In the data rows, 500 means zero.
Some points, each followed by its number:
Array([350, 279, 465, 285, 272, 517, 504, 452, 715, 390, 500, 362, 494, 396, 709, 632, 539, 368, 535, 480, 695, 818, 652, 814]) 0
Array([650, 522, 465, 605, 605, 537, 489, 452, 395, 497, 494, 362, 426, 369, 392, 632, 380, 426, 495, 614, 387, 462, 352, 439]) 1
Array([650, 402, 465, 605, 183, 343, 472, 452, 395, 999, 508, 664, 749, 652, 392, 632, 412, 324, 372, 452, 256, 447, 652, 599]) 2
Array([350, 280, 465, 285, 269, 484, 492, 452, 715, 402, 490, 362, 454, 405, 709, 632, 530, 411, 522, 628, 694, 822, 652, 789]) 3
Array([650, 428, 999, 605, 281, 508, 499, 452, 395, 103, 473, 664, 659, 563, 709, 632, 557, 378, 345, 251, 398, 279, 652, 691]) 4
Array([650, 498, 465, 605, 635, 582, 501, 452, 395, 524, 495, 664, 414, 577, 392, 632, 523, 398, 409, 394, 294, 428, 352, 422]) 5
Array([650, 659, 465, 605, 669, 733, 398, 452, 395, 395, 508, 664, 502, 603, 392, 632, 483, 476, 317, 310, 389, 283, 352, 203]) 6
Array([350, 643, 465, 605, 371, 536, 536, 973, 395, 793, 442, 664, 429, 637, 392, 330, 319, 829, 349, 673, 666, 456, 652, 587]) 7
Array([650, 993, 465, 605, 271, 505, 88, 452, 715, 510, 457, 664, 872, 999, 392, 632, 709, 399, 393, 315, 796, 307, 652, 134]) 8
Array([650, 569, 465, 605, 605, 516, 572, 452, 715, 508, 487, 362, 439, 468, 392, 632, 365, 393, 422, 381, 460, 427, 352, 471]) 9
Array([650, 569, 465, 285, 449, 580, 455, 973, 395, 721, 486, 362, 380, 392, 392, 632, 435, 525, 548, 523, 300, 496, 352, 511]) 10
Array([650, 596, 465, 605, 573, 460, 563, 452, 395, 513, 541, 664, 416, 484, 392, 330, 390, 405, 493, 568, 458, 463, 352, 392]) 11
Array([650, 265, 465, 285, 349, 615, 500, 452, 395, 366, 503, 362, 657, 487, 392, 632, 388, 620, 944, 491, 773, 763, 652, 629]) 12
Array([350, 390, 465, 605, 160, 312, 469, 452, 395, 720, 439, 664, 736, 621, 392, 632, 399, 329, 382, 719, 317, 461, 652, 606]) 13
Array([350, 414, 465, 605, 623, 377, 574, 452, 395, 528, 458, 664, 405, 397, 392, 632, 587, 465, 633, 479, 471, 581, 652, 615]) 14
Array([350, 568, 465, 285, 580, 534, 347, 452, 395, 513, 489, 664, 427, 581, 392, 330, 645, 621, 449, 510, 456, 581, 652, 531]) 15
Array([350, 419, 465, 605, 594, 370, 565, 452, 395, 519, 437, 664, 418, 402, 709, 632, 593, 767, 629, 373, 459, 557, 652, 381]) 16
Array([650, 495, 465, 605, 621, 531, 510, 452, 395, 504, 484, 664, 453, 386, 392, 330, 388, 443, 484, 543, 408, 444, 352, 469]) 17
Array([650, 489, 465, 605, 642, 590, 459, 452, 395, 526, 474, 664, 406, 489, 392, 632, 437, 392, 414, 475, 318, 454, 352, 431]) 18
Array([650, 495, 465, 605, 554, 565, 554, 452, 715, 490, 497, 664, 403, 416, 392, 632, 401, 410, 449, 482, 487, 456, 352, 432]) 19
Array([350, 589, 465, 605, 430, 472, 570, 452, 715, 613, 735, 362, 419, 466, 392, 330, 599, 346, 537, 569, 539, 380, 352, 377]) 20
Array([350, 350, 465, 285, 499, 282, 485, 452, 395, 462, 465, 664, 421, 434, 392, 632, 523, 728, 529, 594, 736, 720, 652, 608]) 21
Array([650, 562, 999, 605, 526, 553, 606, 452, 395, 555, 569, 664, 394, 548, 709, 330, 325, 544, 420, 379, 263, 440, 352, 345]) 22
Array([650, 579, 465, 605, 622, 592, 588, 452, 395, 550, 486, 362, 436, 439, 392, 330, 378, 461, 424, 424, 459, 413, 352, 451]) 23
Array([650, 506, 465, 605, 562, 541, 588, 452, 715, 456, 474, 664, 411, 424, 392, 632, 393, 410, 436, 474, 477, 461, 352, 431]) 24
Array([650, 571, 465, 605, 807, 548, 494, 452, 395, 521, 306, 362, 706, 353, 392, 632, 539, 573, 438, 564, 296, 288, 352, 283]) 25
Array([350, 840, 465, 605, 654, 448, 256, 452, 715, 422, 466, 362, 730, 584, 392, 330, 582, 765, 327, 245, 435, 295, 652, 509]) 26
Array([650, 623, 465, 605, 499, 574, 632, 452, 395, 544, 473, 664, 611, 363, 392, 330, 296, 437, 490, 403, 357, 278, 352, 341]) 27
Array([350, 426, 465, 605, 448, 517, 552, 452, 395, 509, 455, 664, 434, 396, 392, 632, 470, 519, 428, 620, 563, 598, 352, 597]) 28
Array([650, 546, 465, 605, 583, 633, 477, 452, 395, 498, 529, 664, 407, 378, 392, 632, 412, 484, 401, 329, 409, 468, 352, 454]) 29
Array([350, 386, 465, 285, 541, 401, 524, 452, 395, 518, 512, 362, 415, 448, 392, 632, 647, 520, 485, 671, 471, 592, 652, 662]) 30
Array([650, 486, 465, 605, 703, 537, 562, 973, 395, 503, 387, 362, 694, 508, 392, 632, 537, 609, 448, 556, 291, 302, 352, 288]) 31
Array([650, 567, 465, 285, 440, 564, 468, 973, 395, 829, 482, 362, 403, 366, 392, 330, 447, 461, 559, 530, 302, 517, 352, 511]) 32
Array([650, 282, 465, 605, 353, 891, 446, 452, 395, 161, 516, 362, 952, 392, 392, 632, 277, 627, 943, 407, 530, 768, 652, 636]) 33
Array([650, 999, 465, 605, 258, 474, 30, 452, 715, 514, 464, 362, 852, 999, 392, 632, 731, 402, 374, 297, 791, 302, 652, 465]) 34
Array([350, 588, 465, 285, 527, 413, 208, 452, 395, 552, 502, 362, 444, 592, 392, 632, 661, 483, 413, 631, 491, 580, 652, 664]) 35
Array([350, 335, 465, 605, 532, 489, 506, 452, 395, 504, 520, 664, 605, 963, 709, 330, 454, 409, 852, 281, 512, 689, 352, 640]) 36
Array([350, 478, 465, 605, 670, 565, 526, 452, 395, 530, 537, 362, 394, 423, 392, 330, 529, 519, 452, 536, 418, 387, 652, 471]) 37
Array([350, 486, 465, 605, 594, 589, 514, 452, 715, 506, 563, 362, 419, 431, 392, 330, 436, 528, 444, 551, 413, 490, 352, 474]) 38
Array([650, 622, 465, 605, 532, 701, 741, 452, 395, 807, 377, 664, 414, 497, 392, 330, 353, 411, 492, 552, 275, 469, 352, 300]) 39
Array([350, 613, 465, 605, 395, 562, 506, 973, 395, 805, 445, 664, 725, 645, 392, 330, 313, 841, 347, 685, 671, 441, 352, 586]) 40
Array([650, 493, 465, 605, 642, 741, 357, 452, 395, 501, 525, 664, 491, 618, 392, 632, 478, 491, 321, 331, 410, 277, 352, 407]) 41
Array([650, 326, 465, 605, 730, 746, 558, 452, 395, 605, 453, 362, 555, 360, 709, 632, 604, 612, 340, 487, 282, 611, 352, 279]) 42
Array([350, 598, 465, 285, 529, 366, 87, 973, 395, 337, 484, 664, 598, 967, 709, 330, 663, 504, 420, 663, 342, 222, 352, 540]) 43
Array([650, 396, 465, 605, 143, 304, 520, 452, 395, 496, 328, 664, 744, 644, 392, 632, 405, 335, 390, 457, 253, 448, 652, 397]) 44
Array([350, 327, 465, 285, 503, 477, 488, 452, 715, 446, 526, 362, 457, 682, 709, 330, 467, 429, 841, 740, 492, 732, 652, 656]) 45
Array([350, 580, 465, 605, 486, 447, 539, 452, 715, 464, 541, 362, 417, 462, 392, 632, 435, 375, 464, 584, 538, 484, 352, 436]) 46
Array([350, 834, 465, 605, 636, 441, 266, 452, 715, 427, 462, 664, 723, 607, 392, 330, 599, 753, 341, 267, 453, 311, 652, 258]) 47
Array([650, 529, 465, 605, 612, 501, 581, 452, 395, 502, 496, 362, 460, 424, 392, 330, 417, 415, 485, 413, 448, 467, 352, 452]) 48
Array([650, 636, 999, 605, 640, 534, 565, 452, 395, 607, 403, 664, 448, 463, 709, 632, 359, 300, 441, 324, 456, 356, 352, 448]) 49
Array([650, 502, 465, 605, 611, 561, 506, 973, 395, 628, 533, 362, 503, 384, 392, 632, 380, 523, 330, 590, 324, 367, 352, 433]) 50
Array([650, 646, 465, 605, 626, 508, 538, 452, 395, 613, 514, 664, 442, 453, 709, 632, 337, 294, 432, 315, 460, 337, 352, 431]) 51
Array([350, 416, 465, 285, 522, 484, 421, 452, 395, 506, 621, 362, 379, 383, 392, 632, 713, 619, 542, 580, 725, 817, 652, 697]) 52
Array([650, 572, 465, 605, 637, 552, 294, 452, 715, 343, 308, 664, 394, 465, 709, 330, 542, 538, 391, 332, 443, 389, 352, 266]) 53
Array([650, 607, 465, 605, 557, 739, 573, 452, 395, 535, 410, 664, 410, 477, 392, 632, 376, 434, 497, 559, 327, 455, 352, 416]) 54
Array([650, 506, 465, 605, 426, 536, 558, 452, 715, 797, 532, 664, 417, 510, 709, 632, 352, 391, 370, 218, 490, 377, 352, 406]) 55
Array([350, 478, 465, 605, 601, 559, 552, 973, 395, 511, 568, 362, 400, 376, 392, 330, 521, 589, 438, 568, 401, 395, 652, 432]) 56
Array([350, 290, 465, 285, 504, 506, 547, 452, 715, 448, 541, 362, 442, 666, 709, 330, 467, 405, 838, 743, 483, 716, 652, 672]) 57
Array([650, 569, 999, 605, 681, 749, 534, 452, 395, 804, 380, 362, 390, 398, 709, 632, 601, 614, 352, 371, 265, 593, 352, 231]) 58
Array([350, 557, 465, 285, 583, 558, 578, 973, 395, 845, 422, 664, 422, 598, 392, 330, 344, 830, 687, 669, 586, 641, 352, 113]) 59
Array([650, 508, 465, 605, 625, 570, 500, 452, 395, 499, 479, 664, 422, 457, 392, 330, 431, 375, 422, 483, 450, 463, 352, 408]) 60
Array([650, 326, 465, 285, 281, 545, 521, 452, 395, 414, 545, 362, 553, 381, 709, 330, 511, 715, 532, 381, 688, 470, 652, 617]) 61
Array([350, 350, 465, 285, 539, 523, 538, 452, 395, 602, 423, 362, 434, 525, 709, 632, 338, 386, 670, 657, 591, 627, 352, 655]) 62
Array([350, 353, 465, 285, 571, 366, 562, 973, 395, 854, 422, 362, 426, 514, 392, 330, 349, 819, 660, 677, 596, 612, 352, 414]) 63
Array([650, 315, 465, 605, 677, 561, 500, 452, 395, 598, 501, 362, 382, 513, 392, 330, 605, 596, 354, 500, 424, 619, 652, 498]) 64
Array([350, 437, 465, 605, 492, 485, 523, 452, 395, 531, 675, 362, 315, 438, 709, 632, 830, 626, 331, 564, 718, 724, 652, 698]) 65
Array([350, 319, 465, 285, 541, 448, 878, 452, 395, 155, 519, 664, 602, 969, 709, 330, 300, 419, 836, 256, 501, 702, 352, 635]) 66
Array([350, 508, 465, 285, 147, 420, 192, 452, 395, 510, 999, 362, 455, 676, 392, 632, 933, 343, 508, 585, 706, 281, 652, 702]) 67
Array([650, 539, 465, 605, 275, 10, 255, 973, 395, 367, 533, 362, 617, 848, 392, 330, 331, 254, 561, 803, 510, 754, 652, 753]) 68
Which three points above are nearest to each new point? Their numbers follow each, nearest first.
Array([650, 631, 465, 605, 599, 514, 548, 452, 395, 530, 496, 664, 410, 465, 709, 632, 338, 292, 419, 395, 467, 422, 352, 462]) 51 18 29
Array([650, 435, 999, 605, 321, 508, 511, 452, 395, 71, 485, 362, 681, 570, 709, 632, 545, 363, 343, 236, 372, 687, 652, 702]) 4 49 22
Array([350, 431, 465, 605, 430, 519, 555, 452, 395, 493, 436, 664, 410, 380, 392, 632, 472, 593, 448, 647, 443, 603, 352, 595]) 28 14 18
Array([650, 276, 465, 285, 490, 541, 588, 452, 715, 466, 779, 362, 429, 402, 709, 632, 386, 672, 479, 283, 697, 312, 652, 521]) 61 9 55
Array([350, 538, 465, 285, 996, 564, 175, 452, 395, 555, 522, 664, 964, 343, 709, 632, 725, 756, 314, 589, 390, 293, 352, 554]) 25 15 42
Array([350, 503, 465, 605, 629, 544, 530, 452, 395, 532, 539, 362, 413, 409, 392, 330, 512, 543, 448, 567, 410, 409, 652, 467]) 37 38 64
Array([350, 271, 465, 285, 466, 510, 607, 452, 715, 478, 686, 362, 405, 322, 709, 330, 485, 663, 483, 312, 709, 535, 652, 563]) 61 0 3
Array([650, 487, 465, 605, 605, 613, 499, 973, 395, 546, 487, 362, 516, 346, 392, 632, 376, 530, 335, 578, 322, 343, 352, 431]) 50 31 10
Array([650, 598, 999, 605, 602, 463, 625, 452, 395, 538, 747, 362, 473, 437, 392, 330, 352, 567, 511, 332, 339, 460, 352, 260]) 22 48 23
Array([650, 252, 465, 285, 355, 576, 518, 452, 395, 326, 487, 362, 652, 475, 392, 632, 377, 647, 945, 498, 780, 754, 652, 643]) 12 33 61
Array([650, 403, 465, 605, 169, 306, 502, 452, 395, 537, 321, 664, 718, 634, 392, 632, 399, 332, 380, 450, 259, 435, 652, 593]) 44 13 2
Array([650, 286, 465, 285, 527, 530, 567, 452, 715, 461, 740, 362, 415, 318, 709, 330, 454, 685, 486, 330, 699, 559, 652, 532]) 61 0 64
Array([650, 564, 465, 605, 600, 570, 250, 452, 715, 530, 456, 664, 416, 456, 709, 330, 543, 550, 445, 319, 427, 405, 352, 467]) 53 60 19
Array([650, 514, 465, 605, 599, 614, 555, 973, 395, 643, 524, 362, 494, 360, 392, 632, 378, 512, 322, 584, 336, 358, 352, 427]) 50 31 10
Array([350, 414, 465, 605, 434, 486, 537, 452, 395, 487, 424, 664, 432, 393, 392, 632, 460, 502, 434, 653, 552, 588, 352, 581]) 28 14 46
Array([650, 553, 465, 605, 603, 510, 512, 452, 715, 501, 489, 362, 435, 442, 392, 632, 360, 399, 422, 443, 449, 419, 352, 445]) 9 24 19
Array([350, 387, 465, 285, 543, 470, 510, 452, 395, 587, 464, 362, 413, 528, 709, 632, 344, 492, 678, 673, 588, 632, 352, 654]) 62 30 45
Array([350, 615, 465, 285, 560, 529, 346, 452, 715, 488, 404, 664, 430, 607, 392, 330, 701, 665, 439, 313, 454, 558, 652, 513]) 15 47 26
Array([350, 433, 465, 605, 519, 352, 573, 452, 395, 511, 472, 664, 418, 386, 392, 632, 509, 469, 626, 484, 561, 574, 652, 617]) 14 28 21
Array([650, 333, 465, 605, 650, 573, 498, 452, 395, 510, 512, 362, 370, 422, 709, 330, 459, 583, 448, 493, 591, 611, 652, 495]) 64 37 48
Array([650, 588, 465, 285, 466, 546, 408, 973, 395, 830, 419, 362, 389, 374, 392, 330, 447, 447, 555, 524, 291, 524, 352, 511]) 32 10 50
Array([350, 598, 465, 605, 267, 527, 322, 452, 395, 518, 448, 664, 411, 504, 392, 632, 464, 602, 368, 645, 447, 609, 352, 606]) 28 29 18
Array([650, 532, 465, 605, 601, 610, 480, 973, 395, 619, 467, 362, 427, 376, 392, 632, 383, 550, 366, 592, 385, 365, 352, 429]) 50 31 10
Array([350, 583, 465, 605, 446, 472, 563, 452, 715, 510, 685, 362, 405, 494, 392, 330, 532, 358, 519, 565, 533, 392, 652, 382]) 20 46 38
Array([350, 590, 465, 285, 542, 411, 202, 452, 395, 572, 466, 362, 424, 581, 392, 632, 664, 487, 411, 676, 493, 595, 652, 668]) 35 30 15
Array([650, 305, 465, 285, 468, 534, 592, 452, 715, 468, 782, 362, 416, 376, 709, 632, 395, 680, 498, 280, 705, 314, 652, 513]) 61 9 55
Array([650, 609, 465, 605, 515, 697, 602, 452, 395, 526, 395, 664, 388, 474, 392, 632, 364, 408, 478, 560, 325, 471, 352, 412]) 54 18 5
Array([350, 290, 465, 285, 487, 547, 588, 452, 715, 453, 763, 362, 414, 371, 709, 632, 438, 672, 504, 276, 714, 310, 652, 530]) 61 0 3
Array([650, 334, 465, 605, 685, 756, 497, 452, 395, 797, 452, 362, 552, 391, 709, 632, 589, 591, 343, 369, 266, 603, 352, 246]) 42 58 25
Array([650, 279, 465, 605, 374, 893, 410, 452, 395, 152, 905, 362, 984, 402, 392, 632, 276, 618, 928, 407, 322, 756, 652, 659]) 33 12 61
Array([350, 594, 465, 285, 527, 336, 101, 452, 395, 533, 508, 362, 412, 571, 709, 632, 687, 501, 401, 673, 347, 581, 652, 671]) 35 30 15
Array([650, 307, 465, 285, 388, 572, 497, 452, 395, 355, 495, 664, 651, 487, 392, 632, 390, 635, 728, 497, 786, 770, 652, 838]) 12 21 52
Array([650, 622, 465, 605, 576, 691, 768, 452, 395, 798, 394, 664, 432, 483, 392, 330, 372, 395, 483, 552, 283, 454, 352, 381]) 39 54 27
Array([350, 607, 465, 605, 280, 516, 281, 452, 395, 588, 417, 664, 434, 511, 392, 632, 489, 273, 361, 604, 420, 615, 352, 595]) 28 18 13
Array([350, 584, 465, 605, 437, 484, 612, 452, 715, 537, 708, 362, 413, 450, 392, 330, 611, 379, 535, 568, 541, 383, 352, 379]) 20 38 46
Array([350, 589, 465, 285, 156, 433, 176, 452, 715, 414, 999, 664, 435, 704, 392, 632, 935, 355, 202, 577, 568, 269, 652, 189]) 67 20 35
Array([350, 673, 465, 605, 463, 476, 599, 452, 715, 497, 661, 664, 405, 495, 392, 330, 615, 307, 364, 576, 536, 241, 352, 380]) 20 46 38
Array([350, 612, 465, 285, 543, 352, 90, 973, 395, 545, 523, 362, 429, 742, 709, 330, 681, 500, 412, 660, 337, 444, 352, 660]) 43 35 32
Array([650, 424, 999, 605, 301, 535, 496, 452, 395, 104, 383, 664, 688, 564, 709, 632, 541, 368, 355, 259, 392, 289, 652, 703]) 4 49 44
Array([350, 614, 465, 285, 546, 574, 346, 452, 715, 507, 425, 664, 424, 597, 392, 330, 702, 679, 432, 299, 450, 572, 652, 494]) 15 47 26
Array([350, 379, 465, 285, 539, 389, 465, 452, 395, 581, 507, 362, 430, 429, 392, 632, 523, 497, 485, 662, 589, 639, 652, 660]) 30 52 35
Array([350, 484, 465, 285, 101, 444, 206, 452, 395, 524, 970, 362, 460, 644, 392, 632, 951, 348, 486, 575, 730, 263, 652, 652]) 67 35 30
Array([350, 587, 465, 605, 515, 486, 569, 452, 715, 534, 527, 362, 407, 491, 392, 632, 526, 357, 512, 558, 531, 373, 352, 372]) 46 20 9
Array([350, 676, 465, 605, 480, 485, 576, 452, 715, 446, 691, 362, 420, 462, 392, 330, 620, 342, 521, 550, 521, 376, 352, 375]) 20 46 38
Array([350, 471, 465, 285, 166, 428, 179, 452, 395, 519, 798, 362, 458, 376, 392, 632, 930, 354, 594, 571, 714, 522, 652, 706]) 67 52 35
Array([650, 570, 999, 605, 670, 782, 518, 452, 395, 799, 360, 362, 417, 410, 709, 632, 600, 604, 375, 377, 289, 604, 352, 81]) 58 42 22
Array([350, 329, 465, 285, 300, 557, 482, 452, 395, 412, 515, 362, 634, 375, 709, 330, 502, 719, 458, 386, 700, 476, 652, 607]) 61 0 3
Array([650, 557, 999, 605, 516, 571, 571, 452, 395, 521, 547, 664, 405, 556, 709, 330, 338, 559, 439, 382, 286, 425, 352, 294]) 22 49 58
Array([650, 605, 999, 605, 636, 455, 622, 452, 395, 513, 782, 362, 487, 442, 392, 330, 348, 586, 517, 335, 336, 455, 352, 271]) 22 48 23
Array([350, 465, 465, 285, 563, 545, 504, 452, 395, 533, 471, 664, 420, 507, 392, 330, 647, 631, 474, 487, 444, 566, 652, 522]) 15 37 30
Array([350, 482, 465, 285, 161, 465, 208, 452, 395, 526, 999, 362, 463, 682, 392, 632, 948, 337, 492, 581, 578, 271, 652, 660]) 67 35 30
Array([650, 339, 465, 285, 297, 503, 529, 452, 395, 387, 491, 362, 541, 396, 709, 330, 505, 708, 548, 376, 707, 469, 652, 609]) 61 12 0
Array([350, 621, 465, 605, 391, 531, 481, 452, 395, 783, 461, 664, 446, 590, 392, 330, 312, 842, 357, 706, 650, 468, 652, 587]) 7 40 15
Array([350, 590, 465, 285, 545, 337, 97, 973, 395, 536, 502, 664, 605, 948, 709, 330, 676, 509, 410, 660, 352, 222, 352, 529]) 43 15 35
Array([650, 645, 465, 605, 632, 517, 564, 452, 395, 586, 383, 664, 430, 480, 709, 632, 335, 294, 427, 328, 465, 343, 352, 385]) 51 18 29
Array([350, 546, 465, 605, 433, 524, 555, 452, 715, 452, 483, 362, 438, 418, 392, 632, 448, 422, 466, 521, 545, 482, 652, 476]) 46 9 38
Array([650, 309, 465, 605, 361, 931, 429, 452, 395, 177, 918, 362, 973, 396, 392, 632, 286, 641, 936, 416, 315, 775, 652, 639]) 33 12 61
Array([350, 395, 465, 285, 595, 385, 555, 973, 395, 846, 384, 362, 431, 584, 392, 330, 343, 817, 697, 682, 591, 599, 352, 382]) 63 59 32
Array([650, 530, 465, 285, 990, 566, 165, 452, 395, 437, 214, 664, 965, 368, 709, 632, 719, 779, 306, 550, 380, 282, 352, 420]) 25 42 41
Array([650, 565, 465, 605, 645, 562, 244, 452, 715, 558, 353, 362, 388, 477, 709, 330, 550, 537, 429, 338, 434, 375, 352, 479]) 53 9 23
Array([350, 422, 465, 605, 544, 538, 443, 452, 395, 550, 637, 362, 357, 425, 709, 632, 811, 632, 323, 571, 725, 706, 652, 702]) 65 52 30
Array([650, 337, 465, 605, 628, 580, 550, 452, 395, 609, 540, 362, 392, 515, 709, 330, 599, 586, 352, 486, 434, 620, 652, 494]) 64 37 42
Array([350, 398, 465, 285, 590, 397, 545, 973, 395, 864, 423, 362, 439, 524, 392, 330, 355, 815, 676, 675, 585, 633, 352, 403]) 63 59 32
Array([350, 570, 465, 285, 553, 325, 84, 973, 395, 533, 502, 362, 424, 740, 709, 330, 671, 495, 403, 671, 329, 440, 352, 653]) 43 35 32
Array([350, 350, 465, 605, 553, 521, 557, 452, 395, 561, 469, 362, 421, 541, 709, 632, 344, 372, 495, 680, 579, 636, 652, 652]) 62 30 28
Array([350, 438, 465, 605, 441, 472, 516, 452, 395, 509, 467, 664, 416, 390, 392, 632, 461, 515, 458, 645, 557, 593, 352, 597]) 28 14 46
Array([650, 509, 465, 605, 619, 616, 508, 973, 395, 654, 452, 362, 414, 387, 392, 330, 374, 546, 365, 578, 417, 443, 352, 415]) 50 56 32
Array([650, 538, 465, 285, 995, 556, 148, 452, 395, 451, 245, 664, 964, 393, 709, 632, 736, 760, 312, 551, 383, 300, 352, 556]) 25 41 42
Array([650, 335, 465, 605, 663, 546, 560, 452, 395, 580, 524, 362, 381, 382, 709, 330, 600, 591, 438, 493, 445, 622, 652, 495]) 64 37 42
Array([350, 289, 465, 285, 516, 466, 895, 452, 395, 152, 503, 664, 605, 962, 709, 330, 310, 391, 822, 251, 495, 668, 352, 642]) 66 36 57
Array([350, 395, 465, 605, 585, 358, 531, 452, 395, 464, 430, 664, 580, 363, 709, 632, 600, 759, 624, 341, 315, 540, 652, 386]) 16 14 28
Array([350, 311, 465, 605, 506, 493, 507, 452, 395, 451, 529, 664, 434, 929, 709, 330, 489, 399, 840, 288, 492, 689, 352, 674]) 36 66 45
Array([350, 641, 465, 605, 365, 525, 482, 973, 395, 799, 457, 664, 454, 644, 392, 330, 320, 843, 351, 686, 655, 449, 652, 582]) 7 40 56
Array([650, 594, 465, 605, 635, 537, 301, 452, 715, 503, 354, 664, 385, 477, 709, 330, 546, 549, 431, 328, 428, 381, 352, 477]) 53 60 19
Array([650, 999, 465, 605, 374, 103, 172, 452, 395, 90, 365, 362, 999, 999, 709, 632, 285, 284, 495, 620, 698, 288, 352, 654]) 34 8 68
Array([350, 433, 465, 605, 563, 380, 525, 452, 395, 494, 472, 664, 409, 399, 392, 632, 498, 471, 636, 484, 562, 564, 652, 626]) 14 28 21
Array([650, 330, 465, 285, 298, 429, 506, 452, 715, 399, 507, 362, 555, 387, 709, 330, 511, 728, 543, 392, 703, 459, 652, 618]) 61 0 3
Array([650, 296, 465, 605, 629, 557, 547, 452, 395, 559, 524, 362, 390, 389, 392, 330, 596, 585, 431, 482, 441, 628, 652, 498]) 64 37 48
Array([350, 602, 465, 285, 174, 450, 169, 452, 715, 413, 999, 362, 455, 673, 392, 632, 921, 336, 219, 559, 576, 279, 652, 687]) 67 35 20
Array([350, 453, 465, 605, 589, 559, 537, 452, 395, 488, 474, 362, 411, 412, 392, 330, 440, 537, 437, 448, 499, 503, 652, 488]) 37 64 48
Array([350, 313, 465, 605, 518, 516, 539, 452, 395, 469, 505, 664, 439, 949, 709, 330, 475, 405, 841, 297, 481, 662, 352, 670]) 36 66 45
Array([350, 552, 465, 285, 575, 547, 355, 452, 715, 509, 443, 362, 422, 540, 392, 330, 650, 642, 442, 510, 439, 573, 652, 486]) 15 38 35
Array([350, 476, 465, 605, 662, 528, 541, 452, 395, 539, 519, 362, 521, 381, 392, 632, 509, 580, 448, 567, 311, 292, 652, 411]) 37 1 25
Array([650, 287, 465, 285, 366, 578, 495, 452, 395, 341, 496, 664, 655, 494, 392, 632, 383, 631, 929, 499, 772, 776, 652, 639]) 12 21 33
Array([650, 477, 465, 605, 579, 593, 498, 973, 395, 646, 536, 362, 503, 334, 392, 632, 389, 531, 331, 606, 311, 364, 352, 431]) 50 31 10
Array([350, 565, 465, 285, 518, 337, 132, 973, 395, 395, 492, 664, 596, 973, 709, 330, 665, 503, 403, 660, 333, 217, 352, 409]) 43 15 31
Array([650, 350, 465, 285, 240, 478, 520, 452, 715, 419, 508, 362, 554, 372, 392, 330, 504, 698, 554, 692, 696, 461, 652, 597]) 61 30 3
Array([350, 509, 465, 605, 841, 483, 516, 452, 395, 559, 411, 362, 330, 405, 709, 632, 935, 612, 309, 590, 508, 692, 652, 694]) 65 30 52
Array([350, 601, 465, 605, 255, 508, 236, 452, 395, 473, 409, 664, 427, 493, 392, 632, 478, 390, 345, 643, 428, 583, 352, 596]) 28 18 46
Array([350, 466, 465, 605, 583, 565, 545, 452, 715, 497, 473, 362, 408, 429, 392, 330, 429, 523, 437, 454, 510, 504, 352, 491]) 38 46 48
Array([650, 530, 465, 605, 258, 40, 281, 973, 395, 397, 519, 362, 617, 844, 392, 330, 351, 251, 566, 800, 470, 764, 652, 756]) 68 13 35
Array([350, 375, 465, 285, 564, 512, 553, 452, 395, 794, 449, 362, 420, 520, 392, 632, 354, 484, 667, 675, 578, 623, 352, 672]) 62 30 28
Array([650, 622, 465, 605, 514, 569, 658, 452, 395, 536, 459, 664, 595, 389, 392, 330, 285, 412, 471, 390, 339, 266, 352, 457]) 27 17 11
Array([350, 537, 465, 605, 497, 548, 514, 452, 715, 484, 515, 362, 419, 480, 392, 632, 430, 365, 462, 549, 538, 518, 652, 441]) 46 38 9
Array([350, 490, 465, 605, 584, 557, 497, 452, 715, 514, 472, 362, 405, 399, 392, 330, 556, 529, 464, 384, 508, 410, 352, 477]) 38 20 46
Array([350, 737, 465, 285, 562, 454, 440, 452, 715, 0, 210, 664, 415, 703, 709, 632, 766, 335, 500, 289, 782, 215, 652, 449]) 53 47 15
Array([350, 312, 465, 605, 568, 43, 667, 452, 715, 387, 777, 362, 789, 322, 392, 330, 743, 191, 688, 401, 741, 474, 652, 463]) 20 14 46
Array([350, 673, 465, 605, 458, 485, 568, 452, 715, 443, 689, 664, 405, 461, 392, 330, 612, 283, 371, 547, 545, 228, 352, 382]) 20 46 38
Array([650, 552, 465, 605, 655, 572, 257, 452, 715, 339, 334, 664, 418, 460, 709, 330, 559, 521, 383, 319, 438, 401, 352, 468]) 53 60 19
Array([350, 567, 465, 285, 557, 541, 335, 452, 715, 535, 439, 664, 416, 609, 392, 330, 703, 665, 451, 304, 463, 579, 652, 503]) 15 47 35
Array([350, 342, 465, 605, 512, 294, 459, 452, 395, 401, 470, 664, 416, 428, 392, 632, 519, 734, 516, 591, 744, 741, 652, 613]) 21 14 28
Array([650, 637, 465, 605, 624, 492, 540, 452, 395, 529, 527, 664, 401, 477, 709, 632, 344, 298, 411, 362, 452, 432, 352, 432]) 51 29 18
Array([650, 587, 465, 605, 809, 556, 518, 452, 395, 526, 331, 362, 734, 340, 392, 632, 518, 587, 435, 561, 303, 298, 352, 186]) 25 1 31
Array([350, 423, 465, 605, 578, 388, 573, 452, 395, 498, 468, 664, 412, 396, 709, 632, 619, 764, 631, 371, 462, 563, 652, 377]) 16 14 21
Array([350, 702, 465, 605, 451, 476, 575, 452, 715, 474, 705, 664, 422, 486, 392, 330, 600, 331, 521, 549, 537, 249, 352, 369]) 20 46 11
Array([650, 342, 465, 285, 277, 518, 549, 452, 395, 412, 525, 362, 861, 611, 709, 330, 502, 722, 462, 386, 515, 290, 652, 612]) 61 15 48
Array([350, 371, 465, 285, 532, 414, 484, 452, 395, 538, 493, 362, 423, 431, 392, 632, 623, 509, 472, 652, 479, 625, 652, 671]) 30 35 52
Array([350, 332, 465, 285, 513, 483, 404, 452, 395, 499, 809, 362, 439, 351, 392, 632, 757, 353, 594, 580, 706, 849, 652, 705]) 52 30 65
Array([650, 279, 465, 605, 355, 915, 387, 452, 395, 164, 914, 362, 983, 383, 392, 632, 287, 614, 940, 407, 312, 745, 652, 638]) 33 12 61
Array([650, 568, 465, 605, 617, 556, 295, 452, 715, 548, 440, 362, 422, 466, 709, 330, 548, 544, 450, 327, 418, 369, 352, 471]) 53 9 38
Array([650, 429, 999, 605, 302, 527, 514, 452, 395, 77, 378, 664, 693, 578, 709, 632, 542, 355, 356, 240, 388, 288, 652, 687]) 4 49 44
Array([350, 622, 465, 605, 351, 554, 437, 452, 395, 776, 460, 664, 404, 581, 392, 330, 316, 830, 382, 688, 675, 482, 652, 571]) 7 40 15
